rotation steps, each row followed by its count of steps:
The counts run from 0 to 222.
[181 149 167 146 111 157 137 125  98 153 116 122  97 151 176 133 124 144
  88 140 150 115  90 158 101 128  96 168 123 130 143 136 178 131 142 108
 147 129 124 160  77 131 160 140 173 133 157 140] : 32
[134 141 121 138 133 201 121 168  95 128 130  87 145 105 121 167 131 153
  94 173 129 132 111 135 143 153  93 171 123 163 103 121 116 163 105 144
  49 140 120 134 101 122 101 113 164 121  81 163] : 173
[125 126 108  90  91 122 157 102  90 142 116  64 112  81  94 136 173 180
 131 142 143 131 126 125 125 126  97 145 107 114 150 146 150 110 112  93
 133 138 152 130 111 126 118 127 115 203 121 113] : 68
[132  85 117 152  81  77 165 120 119 129 126  65 134 103 109 120 184 169
 103 130  96 136 114 132 114 115 121 149 117 158 119 117 116 117  85  93
 126 119 129 127  95 127  75 139 106 181 136  85] : 71
[169  97 103 127  89 102 171 100 141 128 118 119 162 114 138 109 122 112
 141  79  95  96 103 136 137 115 151 155 149 127 186 130 111 122 154 129
 136  86 143  99 155 118 128 123  69 142 128  88] : 219
[142  72  84 166 138 118 119 130 177  77 126  94 184  90 135 116 162 126
 126 159  80 121 148 140 119 150 155  93 122 167  87  90 109 158 143 164
 127 157 143 115 159 127  94 118 102 136 122 130] : 199
[118 146 166 120 201 140  80 167 115 141 156 117  97 152 123 157  66 123
 115  98 164 157 119 154 144 150 133 104 147  93 106 124 134 160 115 163
 152 165  96 159 121 102 124 125 153 112 115 140] : 144
[140 176 152 129 111 153 130 127  92 188 139 133 103 157 112 123 127 144
 112 117 135 117 105 168 126 113  90 126 136  98 167 160 169  73 130  96
 167 149 133 168  82 105 140 145 161 138 144 136] : 36
[116 105  65 107 111  94 120 115 152  93 127  86 179  78  86 123 164 137
 155 127  87 144 153 111 124 148 150  88 123 144 116 115  92 105 144 134
 157 170 149 108 164 102  95 122 104 137 112 117] : 195
[152 107 169 183 153 146 132 151  98  96 132  97 119  86 122 126 185 145
 112  87 131 114  75 155 133 105  79 150 120 119 142 119 140 159 107 148
 100 144  98 129  77 150 118 138 171 140 107 101] : 180
[109 127 111  96 105 119 108 112 169 151 154 151  91 155 117 110  49 118
 137 117 115 134 165 131 138 160 189 115 165 107 125 122 118  92 152 146
 128 136 171 137 137  86 126 114  94 108 112 174] : 17
[152 100 106 142  85 114 135  98 135 135 103 155 131 130 125  79 104 121
 107 119 117  73 117 134 112 111 144 141 183  81 167 138 125 112 155 119
 185 121 147 100 161 112 182 144  74 135 143 131] : 9
[144 143 120 107  90 110 139 131  85 182 130 104 115 139 112 126  64 136
 126 118 108 140  89 110 125 117 132 145 170 129 157 123  81  81 105  87
 147 119 104 122 167  67 129 110 101 110 162 113] : 132
[122 124 170 161 133  97 139 113 124 112 144 107 120  70  80  91 193 107
 175  75 129 135  99 168 118 120 100 129 111 108 146 133 137 122 165 125
 124 160 133 140  70 129 149 153 152 127 117  99] : 183
[143 152 138 141 149 188 133 133  75 127 117  76 117  69 104 133 137 117
 135 165 159 135  66 152 134 144  81 154 104 122 119 133 127 158 131 133
  80 176 103 138  95 146 151 115 167 140 102 155] : 177
[138 109 135 148  86  94 122  97 158 148 129 142  94 157 140  81  93  99
 103 130 108 105 163 124 125 132 178 136 190 117 154  96 136  92 153 117
 141 104 151 117 117  89 151 127  51 113 149 159] : 13
[112 126  99 119 100 124 106 122 127 113 108  68 178 120 105 142 178 177
 101 154 118 137 177  77 147 130 136 122 156 143 175 109 136 113 107  99
 124 161 112  98 152 104  66 123  94 149 108 127] : 193
[ 86 134 132 129 132  86 109 129 121 116 144 101 149 107  72 115 181 160
 145  80 126 117 142 120 154 110 110 104 150 117 181 142 152 102 105 105
 151 157 115 112  97 109  92 138 137 158 107  80] : 188
[143 140 103  65 154 145  99 139 133 140 144 114  92 147 130 171  38 141
 127 120 136 156 101 136 149 151 137 144 148 119  96 111 122 157 112 181
 146 105 107 154 130  88 105  85 163 141 126 155] : 23
[134 111 136 177  78  96 129 135 117 170 131 102  88 156 123 107 140 174
  64 147 116 127 131 127 101 116 115 136 145 152 103 125 142  82  87  89
 149 130 134 154  72  99  98 154 106 162 149 123] : 160
[178 116 110 119 136 130 146  94 177 124 119 130 134 102 180 139  80 100
 153 154 119 132 108 164 115 153 170 130 100 151  72  98 134 193 163 158
 157 120 138 136 143 126 166  94 116 125 174 153] : 114
[120 131  84  98  86  92 171  89 119 127 121 135 131  79 122 126 127  88
 178  99 126 100  82 150 134  88 148 139 134 140 141 141 143 137 162 103
 124  85 155 108 133 142 164 103 108 142 135  77] : 215
[111 170 100 125  80 136  97 152  64 165 138 108 122 152  99 141 132 138
 112 171 102 158 137 101 119 139 114 132 172 149 134 114 129  71 109  81
 121 160 113 164 128  82 110 138 131 102 114 163] : 44
[129 127 114  93 124  84 111 123  88 121 132 133  91 122 111 147 133 129
 136  97 159 124 101 142  95 140 125 149 137 111  70 127 146 143 150 125
 187 127 120 169 130 115 171 148 198 154 107 119] : 151
[121 148  98 125  78 136 110 133  96 171 142 145 168 157 109 124 142 138
 121 105  93 110 155 133 103 144 123 138 159 115 173 143 129  60 138  92
 144 129 153 150 133  89 131 157 141 117  90 142] : 41
[143  92 133 187 149 175 111 151 123  91 135 106 133 122 127 126 132 130
 100 138 117 134 155 154  89 177 123 119 120 110 108 111 120 142 160 170
 100 189 147 131 130 124 134 143 134 115  75 177] : 53
[ 98 139 111 156  82 145 112 147 143 154 157 121 140 140 104 111 122 119
 113 147  94 139 174 137 115 168 169 127 126 167  94 131 124  90 125 111
  61 129 176 159  85 105  96 142 130 117  99 169] : 166
[119 106 114 151 146 186 123 123 177 111 127 150 144  94 158 123 132  96
 110 141 137  90 152 173 162 112 129 106 100 113 131 125 194 176 157 160
 104 136 167 104 119 171 127 106 127 135 122 137] : 206
[124 118 120 167 164 185 123 141 166 109 105 115 136  98 164 123 130 127
  88 168 153 110 133 145 171 115 123  96  98 124 110 116 207 189 125 151
 103 151 138 113 113 159 112  99 116 140 144 128] : 205
[106 141 150 121 128  89 139 107 141 147 118 104 112  94 113 103 121 127
 136 118 146 121 139  95 170  81 142  91 167  87 203 137 164 112 119  94
 147 166 124  91 126 113 108 107  66 140 160  99] : 100
[116 153 118 152 150 183 104 164 143 128 106 118 188  95 133 159 158 122
 128 159 129 126 126 135 191 105 131 125 125 153 114 105 145 176 106 138
  76 140 106 127 138 139  72  88 152 114 123 121] : 84
[143 148 145 129 118 137 127 143 100 165 144 137 113 166 135 125 120 160
  99  78 138 128  81 176 127  99  88 128 125 101 152 143 160  98 108 106
 185 134 124 166  93 107 122 151 167 144 136  93] : 35
[130 119 133 132 130 150 158 111 116 119  86 117 150  66 123 110 160 103
 171 143 159  91  98 141 133  90 106 127 128  80 176 147 139 140 167 110
 135 166 133  93 153 143 176 121 108 135 130 110] : 93
[104 115 146 153 117  79 115 114 137 106 138 125 163 113  97 103 211 131
 137  62 107 110 144 138 136 108 135 120 150 125 179 133 149 107 147 107
 135 146 138 104  88 122 104 166 141 150  90  90] : 187
[ 99 123 103 133 112  66  99 130 126 107 116  71 171 101  98 123 188 159
 122 134 105 144 151  79 139 110 137 115 156 165 148  96 138 116 108 106
 127 133  97 114 115 116  67 113 111 144 114  91] : 192
[ 91 125 119 144  99 118 115 163 137 173 160 100  95 131  82 110 105 161
  99 144 108 149 130 146 127 133 122  97 123 131  89 136 121  75  72  92
 124 145 162 157  86  78  70 138 130 135 137 135] : 164
[146 159 143 139 117 161 149 109 148 178 111 167 113 138 179 130 105 103
 128 151 154  97 112 171 148  84 138 166 133 126 135 128 187 145 156 108
 146  93 145 151  96 149 166 113 134 126 173 138] : 121
[103 133  90 131 109 126 138 109 150 101 109 157 130  97 156 123 151  78
 143 104 140  86 113 169 151  91 149 134 142 143 118 122 184 178 160 127
  97  70 146 114 110 170 152 124 131 138 131  91] : 211
